Here is a table of points, one per row:
[-0.82  1.01 -0.54 -1.07  1.6   0.19 -0.68 -2.16 -1.04  0.38  1.05 -0.7  -0.05  0.12 -0.95 -0.45  2.03  2.39 -0.61  0.11 -0.53 -1.03  0.9  -0.96]
[ 1.04 -0.33 -0.02 -1.02 -1.   -0.84  0.04 -0.35  0.2   0.89  0.8  -0.66 -1.01 -0.27  1.44  0.29 -1.47 -0.53 -0.65 -0.81  0.67 -1.67  1.36 -1.11]
[ 0.13 -1.17 -1.3  -0.3  -0.77 -0.47 -1.38 -1.06  0.42 -1.63 -0.55  0.34  0.   -1.1   1.14 -1.88  0.82 -0.03 -1.71 -0.84  0.8   0.63  1.36  0.93]
[-1.82  0.27  0.57 -0.2   0.32  0.56 -0.63  0.95 -0.78 -1.17 -0.56 -0.16 -0.81 -0.68 -0.03  0.06 -1.26 -0.81 -0.2   0.62 -0.38 -0.86 -0.74  1.06]
[-1.54 -1.12 -0.09  0.35  0.51 -1.59  0.42 -1.2   1.68  1.73  0.25  0.77 -1.62 -0.85  1.68  0.48  1.2  -0.16 -0.36  0.02 -1.   -0.99  1.71  0.08]
[ 0.44 -1.52  0.29  1.31  0.81 -1.08  0.51 -0.58  0.41 -0.31  1.65  0.52  0.18 -0.4   0.    0.54 -1.98  0.1   0.72 -0.55  0.01 -0.31 -1.81 -0.18]
[ 0.89  0.48  0.1   0.1  -0.95 -2.72 -1.53  0.1  -0.86  2.35 -0.45 -0.08  2.13  3.67  0.12 -0.49  0.23  0.    0.45  3.47 -1.44 -0.44 -0.71  0.52]
[-2.2  -0.56  1.12  0.15 -0.58  0.32 -0.58  1.34  0.85  1.17 -0.35  0.7   0.76 -0.59  0.63 -0.49  0.61  0.54  1.06 -1.11 -0.24  0.05  0.22  0.6 ]
[-0.27  0.19  0.48 -0.38 -1.39  1.13  0.13  1.41 -0.48  2.08 -0.54 -0.61 -1.09  0.25  1.26 -0.17  0.6   0.29 -0.36 -0.45  2.8   0.47  0.86  0.9 ]
[-0.48  1.37 -0.37 -0.28  0.83  0.01 -1.09 -1.48 -0.53 -0.39  1.63 -1.08 -1.24  0.81  0.61  1.2   1.6  -0.25  0.17 -0.77 -0.53  0.74 -1.9  -0.09]
[-0.43 -1.07 -1.03  1.35 -0.75 -0.24 -1.53 -0.42 -0.77 -0.22  2.6  -0.61  0.54 -0.13 -1.41  2.32 -1.09 -1.49 -0.11  0.14 -0.67  4.77  3.45 -0.44]
[-0.23  1.17 -1.58  1.66  0.48 -0.3   2.3  -0.84 -0.14  0.63  0.74  0.08 -0.78  0.79 -0.73 -0.1  -0.51 -0.06 -0.52 -0.91  0.59 -0.35 -0.65 -0.1 ]
[ 0.43 -1.31 -0.94  0.12  1.11  1.77 -0.87  0.69 -0.33  0.85 -0.63  1.13  0.21  5.12  0.58 -1.05 -0.85  1.17  1.   -1.64 -0.19 -0.29  0.93  1.4 ]
[ 1.23 -0.47  2.09  0.42 -0.06 -0.25 -0.58 -0.21  1.28 -0.96 -0.24 -0.01  0.62 -0.76  0.59  0.37 -0.16  0.24  1.21  0.31  0.56 -0.6   1.34 -0.59]
[ 0.32  0.29 -1.01  0.57 -1.87 -0.27  0.83  0.52 -0.32 -0.73  0.82  0.33  1.5   0.11  0.27  1.22  0.3   0.42 -0.98 -1.35 -1.58 -1.55 -0.34 -1.22]
[-0.77  0.45  0.58  0.07 -1.41  0.82  1.01  1.01  0.12  0.82  0.62 -0.65 -0.07 -0.19 -0.29 -1.17  0.1  -0.96  0.65  0.97  2.61 -0.63 -0.82 -1.55]
[ 0.4   0.05  1.16  1.78  0.14  0.21 -0.39  0.07 -0.24 -0.74 -0.42  0.38 -0.06 -0.83 -0.86 -0.81 -0.66 -0.6  -0.36  0.87  0.47 -1.28 -0.14  0.58]
[ 1.    0.3   0.4  -0.86  0.61  0.58 -1.08 -0.66 -1.33 -0.01  0.33 -0.04 -0.81 -0.23 -1.11  0.72 -1.01 -0.07  0.83 -0.64  1.81  0.49 -0.9  -1.33]
[ 0.17  3.79 -0.07 -0.03 -0.47 -0.72  1.05 -0.19  1.11 -0.51  0.12 -0.34  0.64  0.16 -0.7  -1.3  -1.79  0.81  0.18 -0.81 -0.21  0.86  0.47 -1.19]
[-1.4  -0.6   0.47 -0.95 -0.7   0.22  0.07  1.76 -0.53 -0.73  0.23  0.67 -0.12 -0.22  1.02 -0.52 -0.71 -0.1  -1.    1.37 -0.05  0.34 -0.48  0.42]
[ 0.5   0.22  0.46 -1.87 -0.78  1.19 -0.19 -0.01 -0.61  2.33 -0.88  0.72  0.93 -0.95 -0.9  -0.49 -0.65 -0.31 -0.51 -0.62 -1.57 -0.71  0.48  1.63]
[ 1.13 -0.44  0.14  0.26 -0.28  0.22 -0.15  0.15  1.55 -0.89  0.89  0.19 -1.36  0.13 -0.15 -0.45  2.2   1.48 -0.38  1.06 -0.39  0.56  0.5   0.32]
[ 1.08 -1.33  0.33  0.64  0.51 -1.66  0.01 -0.03 -1.25  0.03  0.08 -1.5  -1.62 -0.44 -0.53 -0.8  -1.82  0.29  0.17  1.42  0.65  0.16 -0.64  0.01]
[ 1.12  0.74 -0.24 -0.63  1.45  1.69  0.07 -1.76  1.92 -0.29 -0.25 -0.32 -0.35 -0.54  1.01 -0.8  -0.1   0.11 -0.49  0.67 -0.58  0.05  0.57  0.11]
[-0.2  -1.75 -1.41 -0.5  -0.67 -0.64 -0.55 -0.39  1.94  1.43 -0.04 -1.38  0.73 -0.88 -1.35 -0.5   0.47  1.96 -0.82 -0.84  0.46 -0.55  0.97  0.78]
[-1.19 -0.92 -2.   -0.08 -0.86  2.23  2.48  0.12 -0.59 -0.54  0.08 -0.96  0.1  -0.31  0.01 -0.33  0.32 -0.11  2.23  1.45  0.3  -0.44  0.12  0.59]
[-0.28  0.14 -0.99 -0.84  2.13 -0.36  0.81  1.08  1.34 -0.46 -1.25  0.46 -1.01  0.22 -1.1   0.85 -0.02  2.51 -1.22  0.13 -0.71  1.73 -0.7  -1.65]
[ 0.65  0.33  0.17  0.47 -0.28 -0.15 -0.45 -0.31  0.08 -0.28 -0.79  0.98 -0.21 -0.94  2.56  1.05 -0.62  0.74  0.91  0.57  3.39  0.09 -0.77  0.46]
[ 0.74 -1.38  0.69  0.69  0.85  0.56 -1.69 -0.73  0.29  0.02  1.72  0.05  0.09 -0.74 -1.15  0.3  -0.31 -1.45  1.43 -0.41  0.19  0.03 -1.21 -0.82]
[ 0.13  0.47  2.13  0.7   0.57 -2.8   2.45 -0.92 -0.52  0.12  0.67  0.4  -0.49 -0.32 -0.56 -0.83  0.35 -0.57  0.72 -0.7   1.11  1.84 -0.95  1.13]
[ 0.42 -0.04 -0.82 -0.77  5.69 -1.44 -0.12  3.47 -0.93 -0.34  0.64 -0.96  2.07 -0.36  0.97 -0.45  1.78 -1.07 -0.28 -0.52  1.16 -0.72  1.52 -0.17]
[-0.23  0.88 -1.49 -0.65 -0.39 -0.49 -1.07  0.2  -0.85  2.63 -0.85  1.35  1.35 -1.31 -0.35 -0.32 -0.62 -0.78 -0.79  0.98 -0.49  0.05 -1.19  0.92]
[ 1.19  0.46 -0.01  1.82 -0.92  0.36 -0.89  0.   -1.03 -0.8  -0.46  0.65  0.14  0.02 -0.47 -1.85  0.89 -0.51 -0.93 -0.79 -1.1   1.52 -1.03 -1.5 ]
[ 0.33  0.92  1.09  1.04  0.79  0.84 -0.21  0.7   0.11 -0.51 -0.16  0.19 -1.55 -0.51 -0.43  0.13 -1.06 -0.99 -1.4   0.58 -1.02 -0.58 -0.01  0.8 ]
[-0.32  0.85 -0.58  1.93 -0.44  0.59 -1.5   1.75 -0.42 -0.62 -0.6  -0.51 -0.7  -0.42  1.56  0.02 -0.56 -0.17 -0.1  -0.11 -1.35 -0.88 -0.6   0.95]
[ 1.07 -0.56  0.16  0.19  0.52  0.42  0.15 -0.17  0.5   0.34 -1.17 -1.07  0.4  -0.02  0.19  0.67  0.35 -1.28 -0.98 -1.13 -1.06  2.37 -2.23  0.18]
[ 0.32 -1.01  1.23  2.13  0.66  0.83  0.51 -1.31 -1.88  0.3  -2.12  0.19 -0.4  -0.18 -1.03  1.89  0.06 -0.74  0.19  0.08  0.85  0.15  0.51 -1.26]
[-1.08  0.04 -1.18 -0.93 -0.33 -0.57  0.84  0.07  0.2  -0.67 -2.12 -0.4  -0.63 -0.75  0.13 -0.31 -0.02 -0.35  4.1  -0.43 -0.92  0.33  0.21  0.21]
[ 0.1  -1.8   0.94 -1.12 -0.68 -0.25  0.34  0.52  0.44  1.34  0.15  0.88 -1.38 -0.64  1.59 -0.63  0.5   0.36  0.   -0.54 -0.63  0.04  1.01 -2.37]
[-1.81  0.76 -1.39  0.46  0.2   0.32 -0.28 -0.99  1.92 -0.26 -1.21 -1.04  2.04 -0.45 -1.45  0.19  0.92  2.02 -1.49 -0.92  0.13 -0.21  0.13 -0.95]
[-1.32  0.09  0.72  0.39 -0.58  0.67 -0.42  1.6  -1.26 -0.73 -0.37 -0.15 -0.44 -0.88 -1.14 -0.3   0.16 -0.9  -0.71  0.68  0.   -1.35 -0.89 -0.03]
[ 0.81  0.69 -1.48 -0.67 -1.05  0.72  0.98 -0.24  0.13 -1.04 -0.07 -0.21 -0.17  0.02 -0.77 -0.41  0.56 -1.04  1.93  0.3   0.12 -0.59  0.4   0.3 ]
[-1.02  1.32  0.52 -0.51  0.28  1.99  0.13  0.23 -1.    1.26  0.72  2.13  1.76 -1.16  0.31 -0.07 -0.35  1.53  0.11  0.51 -0.78  0.29 -0.03  1.29]
[-2.05 -1.47  1.86 -1.31  0.19  0.11 -0.48 -1.    1.48 -0.56 -0.91  0.36  1.69  4.31  0.91 -0.64 -0.76 -1.43 -1.74  1.05  1.    0.    0.01 -0.27]
[ 0.9   1.71  0.29 -0.58  0.15 -0.66 -0.56  0.38  1.43 -0.09  0.53 -0.31 -1.72  1.24 -1.98  2.36  0.97 -0.41 -0.27 -1.36  0.29  0.35 -0.46  0.55]
[ 0.16  0.3  -1.64 -1.54 -0.84 -0.92  0.2   0.4   0.1  -1.87 -0.61  3.54  0.43  1.21 -0.9   0.26  0.4  -1.21  0.74  1.4  -0.13 -0.77 -0.15  0.16]
[ 1.25 -1.32  0.64 -0.33  0.09  0.41  0.09 -0.57  0.58 -0.74  1.6  -1.24  0.94  0.21 -0.08  1.48  1.27  0.28  0.18 -0.07 -0.94 -0.14 -1.35  0.04]
[ 1.64 -1.22  1.91 -0.19 -0.9  -1.27  0.56 -0.63 -0.86 -1.11  0.16 -0.56  1.02 -0.14  0.3   1.24  0.78  0.43 -0.52 -0.98 -0.7  -0.6   0.58  0.73]
[-1.29  0.75 -0.13 -0.85 -0.88 -1.43  0.96  0.21 -1.21 -1.36 -0.84 -0.6  -0.64 -0.43  0.54 -0.29 -0.9   1.62  0.66  0.11 -0.98 -0.3   0.5   0.72]
[ 1.18  1.33 -0.25 -0.16 -0.66  2.15  1.98 -0.54 -0.31 -0.13  0.37 -0.86  0.07  0.2   0.97  0.25 -0.14 -0.93 -0.13  0.42  0.23 -0.08  0.6  -0.57]
These points spread out most along one direction. Take the direction at right angles to it along which they spread out most. Go by this last direction. How far along it is each point below, from 0 to 99? 50 is the average, and the first point above lies past it. One standard deviation of the points above along it is 16.
[ 0.1  -1.8   0.94 -1.12 -0.68 -0.25  0.34  0.52  0.44  1.34  0.15  0.88 -1.38 -0.64  1.59 -0.63  0.5   0.36  0.   -0.54 -0.63  0.04  1.01 -2.37] 55
[-1.08  0.04 -1.18 -0.93 -0.33 -0.57  0.84  0.07  0.2  -0.67 -2.12 -0.4  -0.63 -0.75  0.13 -0.31 -0.02 -0.35  4.1  -0.43 -0.92  0.33  0.21  0.21] 36
[ 1.23 -0.47  2.09  0.42 -0.06 -0.25 -0.58 -0.21  1.28 -0.96 -0.24 -0.01  0.62 -0.76  0.59  0.37 -0.16  0.24  1.21  0.31  0.56 -0.6   1.34 -0.59] 45
[ 1.18  1.33 -0.25 -0.16 -0.66  2.15  1.98 -0.54 -0.31 -0.13  0.37 -0.86  0.07  0.2   0.97  0.25 -0.14 -0.93 -0.13  0.42  0.23 -0.08  0.6  -0.57] 38
[-0.2  -1.75 -1.41 -0.5  -0.67 -0.64 -0.55 -0.39  1.94  1.43 -0.04 -1.38  0.73 -0.88 -1.35 -0.5   0.47  1.96 -0.82 -0.84  0.46 -0.55  0.97  0.78] 81
[ 1.04 -0.33 -0.02 -1.02 -1.   -0.84  0.04 -0.35  0.2   0.89  0.8  -0.66 -1.01 -0.27  1.44  0.29 -1.47 -0.53 -0.65 -0.81  0.67 -1.67  1.36 -1.11] 46
[-1.02  1.32  0.52 -0.51  0.28  1.99  0.13  0.23 -1.    1.26  0.72  2.13  1.76 -1.16  0.31 -0.07 -0.35  1.53  0.11  0.51 -0.78  0.29 -0.03  1.29] 50
[ 0.89  0.48  0.1   0.1  -0.95 -2.72 -1.53  0.1  -0.86  2.35 -0.45 -0.08  2.13  3.67  0.12 -0.49  0.23  0.    0.45  3.47 -1.44 -0.44 -0.71  0.52] 64
[-2.2  -0.56  1.12  0.15 -0.58  0.32 -0.58  1.34  0.85  1.17 -0.35  0.7   0.76 -0.59  0.63 -0.49  0.61  0.54  1.06 -1.11 -0.24  0.05  0.22  0.6 ] 53
[ 0.4   0.05  1.16  1.78  0.14  0.21 -0.39  0.07 -0.24 -0.74 -0.42  0.38 -0.06 -0.83 -0.86 -0.81 -0.66 -0.6  -0.36  0.87  0.47 -1.28 -0.14  0.58] 30
[ 1.19  0.46 -0.01  1.82 -0.92  0.36 -0.89  0.   -1.03 -0.8  -0.46  0.65  0.14  0.02 -0.47 -1.85  0.89 -0.51 -0.93 -0.79 -1.1   1.52 -1.03 -1.5 ] 47
[-1.32  0.09  0.72  0.39 -0.58  0.67 -0.42  1.6  -1.26 -0.73 -0.37 -0.15 -0.44 -0.88 -1.14 -0.3   0.16 -0.9  -0.71  0.68  0.   -1.35 -0.89 -0.03] 29
[-0.32  0.85 -0.58  1.93 -0.44  0.59 -1.5   1.75 -0.42 -0.62 -0.6  -0.51 -0.7  -0.42  1.56  0.02 -0.56 -0.17 -0.1  -0.11 -1.35 -0.88 -0.6   0.95] 37
[ 0.43 -1.31 -0.94  0.12  1.11  1.77 -0.87  0.69 -0.33  0.85 -0.63  1.13  0.21  5.12  0.58 -1.05 -0.85  1.17  1.   -1.64 -0.19 -0.29  0.93  1.4 ] 75
[-1.82  0.27  0.57 -0.2   0.32  0.56 -0.63  0.95 -0.78 -1.17 -0.56 -0.16 -0.81 -0.68 -0.03  0.06 -1.26 -0.81 -0.2   0.62 -0.38 -0.86 -0.74  1.06] 30
